Each row has a name. Each piece below is followed by the name of the row it came from, unless a question asks for something else. Each question is about the rows just above it.

z786: [ 95 149  93 130 168 140 152  76  70  96 182 121 104 153 112 159 112 196
 181 158  77 169 179 107 156 129 137 121 103 116 168 128  80  92 173 124
 107 139 137 106  82 118  73 131 119 119 201 103 144 104 151 149 118 132
 124  99 159 152 160 182 115 134]
z627: [116 142  98 128 172 106 145  98  70  98 176 131 105 146 117 146 128 171
 150 149  99 171 177 103 157 126 113 120 110  99 168 134 120  75 161 120
 124 132 125 100  95 113  85 134 110 124 188 137 128 123  77 137 113 126
 132 121 140 140 143 170 107 148]
z677: [112 159 112 196 181 158  75 136 162 159  77 151  86 152  99  81  85 140
 180 148 129 138 154 156 136  84 103 110 121 186 110  97 182 156 118  93
 107 103 155 140  82  76 100 190  99 169 135 118 128 127 146  90 107 164
 137  96 120  88 119 159 145 109]
[ 95 149  93 130 168 140 152  76  70  96 182 121 104 153 112 159 112 196
 181 158  77 169 179 107 156 129 137 121 103 116 168 128  80  92 173 124
 107 139 137 106  82 118  73 131 119 119 201 103 144 104 151 149 118 132
 124  99 159 152 160 182 115 134] | z786
Where do [124 188] appear? | z627
[112 159 112 196 181 158  77] | z786

z755: [124  93 127 142 167 212 187 145  66 111 149 159 109 158  82]
z843: [ 76 127  90 214 152 124  71  81 109 113 156 158 103 117  88]
z538: [124  93 131 141 167 212 187 145  66 111 149 159 109 111  82]
z349: [174 117 127 142 119  43  63 152 196 130  93 142 138 153 141]
z734: [209 123 157  99 121  94 127 190 178 133  85 121 167  92 130]
z279: [123 133 122  85 157 116 154 195 123  49 121 103 175 195 123]
z944: [174 117 127 142 119  43  63 152 196 130  93 122 164 102 141]
[124  93 131 141 167 212 187 145  66 111 149 159 109 111  82] | z538
[157  99 121  94 127 190] | z734
[174 117 127 142 119  43  63 152 196 130  93 122 164 102 141] | z944
Which row holds [174 117 127 142 119  43  63 152 196 130  93 142 138 153 141]? | z349
Which value is in both z843 and z734? | [127]

z709: [207 196 143 187  37  97 155 199  52 132 135 131  35 198 198 115 127 151
  98  37 113 199 122 159 201 132 152  34 199 103 152 128  37 169 183  39
 193]
z641: [216  58 109  68 212 159  99  60 204 121 125 118 211  65  61 146 125 106
 155 217 148  59 132  96  60 121 104 214  65 157 108 122 214  90  69 218
  66]
z164: [ 37 196 145 188  37  92 152 201  48 137 132 134  41 194 202 112 140 149
  95  38 107 195 141 158 203 131 151  36 195  98 151 134  39 171 181  41
 194]
z158: [ 45 201 148 185  45  98 149 199  61 130 126 128  52 208 197 114 133 151
 103  44 111 204 142 161 199 126 152  44 206 102 149 129  46 166 177  51
 191]
z668: [ 42 193 144 186  43  91 151 194  55 130 140 134  40 190 195 112 127 144
  91  42 106 196 111 156 194 137 146  42 192  98 152 131  42 166 177  40
 187]
z963: [182 108 130 106 183 161 125 104 186 107 106 107 185 105 105 146 133 125
 160 185 150 105 175 121 106 107 126 182 104 156 123 110 182 115 112 183
 106]
z744: [215  53 112  68 216 159 106  59 203 127 121 127 212  54  61 141 127 111
 162 218 150  55 137 103  60 122 110 219  54 155 104 125 215  90  80 217
  70]
z580: [ 33 196 143 187  37  97 155 199  52 132 135 131  35 198 198 115 127 151
  98  37 113 199 122 159 201 132 152  34 199 103 152 128  37 169 183  39
 193]
z62: [214  46 109  66 218 162 103  55 203 125 123 127 215  48  54 143 125 104
 155 216 149  50 121  97  54 126 105 215  51 157 104 123 216  88  70 214
  63]
z759: [127 144  88  42 106 196 111 156 194 136 132 137  39 200 197 111 144 146
 154 221 149  53 128  93  59 125 102 218  51 153 104 127 218  91  73 215
  67]
z632: [ 42 193 144 186  43  91 151 194  55 130 140 134  40 190 195 111 127 144
  91  42 106 196 111 156 194 137 146  42 192  98 152 131  42 166 177  40
 187]
Which row holds [ 42 193 144 186  43  91 151 194  55 130 140 134  40 190 195 112 127 144
  91  42 106 196 111 156 194 137 146  42 192  98 152 131  42 166 177  40
 187]? | z668
[ 36 195  98] | z164
[90 69] | z641

z614: [ 88 182 117  59 104 173 117 166 127 173]
z219: [167  69  89 122 148 173 117 166 127 173]
z195: [167  69 146 122 148  76 144  90 125  88]
[ 69 146 122 148] | z195
The row with [117  59] is | z614
Which value is in both z614 and z195? | [88]
Which row holds [122 148  76 144]? | z195
[117  59 104 173 117 166 127] | z614

z293: [130 129 129 124 130 126 129 129 124 129 127 129 127]
z105: [201 133 150  37 202  98 152 133  37 168 182  38 192]
z85: [127 129 129 129 124 124 129 130 126 129 127 129 127]
z902: [130 129 129 124 130 126 129 129 124 129 130 124 130]
[130 129 129 124 130 126 129 129 124 129 127 129 127] is in which row? | z293
[127 129 129 129 124 124 129 130 126 129 127 129 127] | z85
[130 129 129 124 130 126 129 129 124 129 130 124] is in which row? | z902
[ 98 152 133  37 168] | z105

z287: [116 120 113 137 121 130 123 123 137 120 126 130 130 134 139 143 117 135
 133 137 146 126 134 146 110]
z574: [137 146  87 152  99 101 138 110 110 150 131 123 133 130 129 112 129 111
 146 110 148 124 129 147 106]
z541: [140 108  41 147 113 129 152  87 139 127 108 141 132 107 147 143  98 142
 147 139 153 108 132 147 130]
z926: [141 123  77 151 135  97 120 105 121 151 110 132 130 129 127 110 143 107
 147 121 106 112 122 143 142]
z92: [115 108  99 129 109 142 152 116 132 117 132 140 129 101 137 134 109 142
 132 132 154 130 125 124 128]
z871: [125 157 132 119 161 140  96 132 134 127 122 140 128 127 146 135 138 135
 104 134 137 147 121 112 142]
z853: [136 157 144 111 163 126  83 138 102 147 123 134 116 125 113 145 145 121
 106 102  92 137 133 122 132]
z640: [131 134 139 144 141 131 105 135 108 137 128 135 123 129 117 125 132 128
 128 108  96 147 118 120 138]
[135 108 137 128] | z640
[135 133 137 146] | z287

z428: [118 143 205 136 138 154 219 210 139 118]
z420: [138 149 191 141 152 183 182 199 164 201]
z376: [138 149 191 141 152 129 191 165 101 161]
z663: [212 192 138 168 196 101 123  91  34  86]
z64: [118 143 205 136 138 154 219 210 139 203]
z892: [ 70 100 171 118  88 133 181 186 166 183]
Shared by z892 and z64: | [118]
Shared by z64 and z892: | [118]

z282: [160  89 151 160 126 153  86  96 150 161 152  93 116 134 156 152 127 148
 152 124 126 146 180 151 120 100 105 100  81 121 117 134 100 133 133 125
 118 123 102 134 100 136 142 131  97 146]
z407: [124 213 107 155 158  90  83 157 139 159 130 139 101 149 153 190 114 151
  94  84 121 130 172 116 106 149 144 117 110 156 131 111  98 117 133 122
 136  95 101 103 134 145 121 112  79 142]
z29: [128 124 126 124 132 131 128 129 130 132 129 124 129 125 131 132 130 124
 129 128 133 126 126 130 126 126 128 128 134 132 124 127 130 127 127 129
 135 127 136 132 119 137 129 132 130 127]
z433: [132 131 133 130 125 129 128 130 125 125 142 129 126 136 134 122 130 120
 119 132 131 124 126 132 126 118 116 133 136 129 122 121 121 122 129 126
 129 124 124 132 119 120 133 128 138 119]
z905: [133 135 125 130 133 126 133 129 119 146 124 133 137 128 120 126 120 119
 126 142 126 121 125 130 127 123 109 136 131 132 139 133 123 138 113 124
 132 133 142 139 125 125 126 111 129 130]
z453: [156 137 156  78 118 144 127 121 104 118 115 101 100 121 139 138 144 101
 137 120 120 117 128 130 121 154 133 115 201 144 140  82 153 109 166 133
 107 148 133 168 118  87  96 158 155 122]
Which row holds [124 213 107 155 158  90  83 157 139 159 130 139 101 149 153 190 114 151
  94  84 121 130 172 116 106 149 144 117 110 156 131 111  98 117 133 122
 136  95 101 103 134 145 121 112  79 142]? | z407

z11: [160 126 131 120 115 125 130 118 133 133 119 108 138 137 129 130 125 159
 127 152 112 139 111 125 123 111 123 119 138 123 107 111 134 102 123]
z750: [ 63 130 134 129 110 115 141 132 100 160 114 125  65  97 115 159 159  90
 128  90 134  77 145 158 137 189 138 107 113 180 174 205 123 201 109]
z343: [ 63 130 134 129 110 115 141 132 100 160 114 125  65  97 115 156 153  90
 128  90 134  77 145 158 137 189 138 107 113 180 174 205 123 198 101]
z444: [122 123 124 120 122 124 130 117 124 129 132 132 152 125 137 129 138 130
 139 112 159 127 130 127 130 129 136 129 135 129 144 126 133 118 124]
z40: [112 139 111 124 123 115 141 132 100 160 114 125  65  97 115 156 153  90
 128  90 134  77 145 158 137 160 138 107 136 121 116 109 144 102 122]
z140: [166 160 133 115 108 127 135 119 132 135 132 123 145 141 127 119 128 159
 134 143 113 133 111 135 132 111 128 119 126 121 107 106 144 108 119]
[ 63 130 134 129 110 115 141 132 100 160 114 125  65  97 115 156 153  90
 128  90 134  77 145 158 137 189 138 107 113 180 174 205 123 198 101] | z343
[112 139 111 125 123] | z11
[138 137 129 130 125 159 127 152 112 139] is in which row? | z11
[122 123 124 120 122 124 130 117 124 129 132 132 152 125 137 129 138 130
 139 112 159 127 130 127 130 129 136 129 135 129 144 126 133 118 124] is in which row? | z444

z758: [ 98 149 162 108  96 109]
z285: [ 68 183 162 216  92 168]
z439: [130 171  93 163  52 116]
z936: [ 68 183 162 216  87 147]
z990: [161 157  92  92  66  83]
z203: [143  93 196 142  31  80]
z192: [121 170 176 166  71 124]
The one value in z285 and z990: | [92]
Which value is in both z439 and z203? | [93]

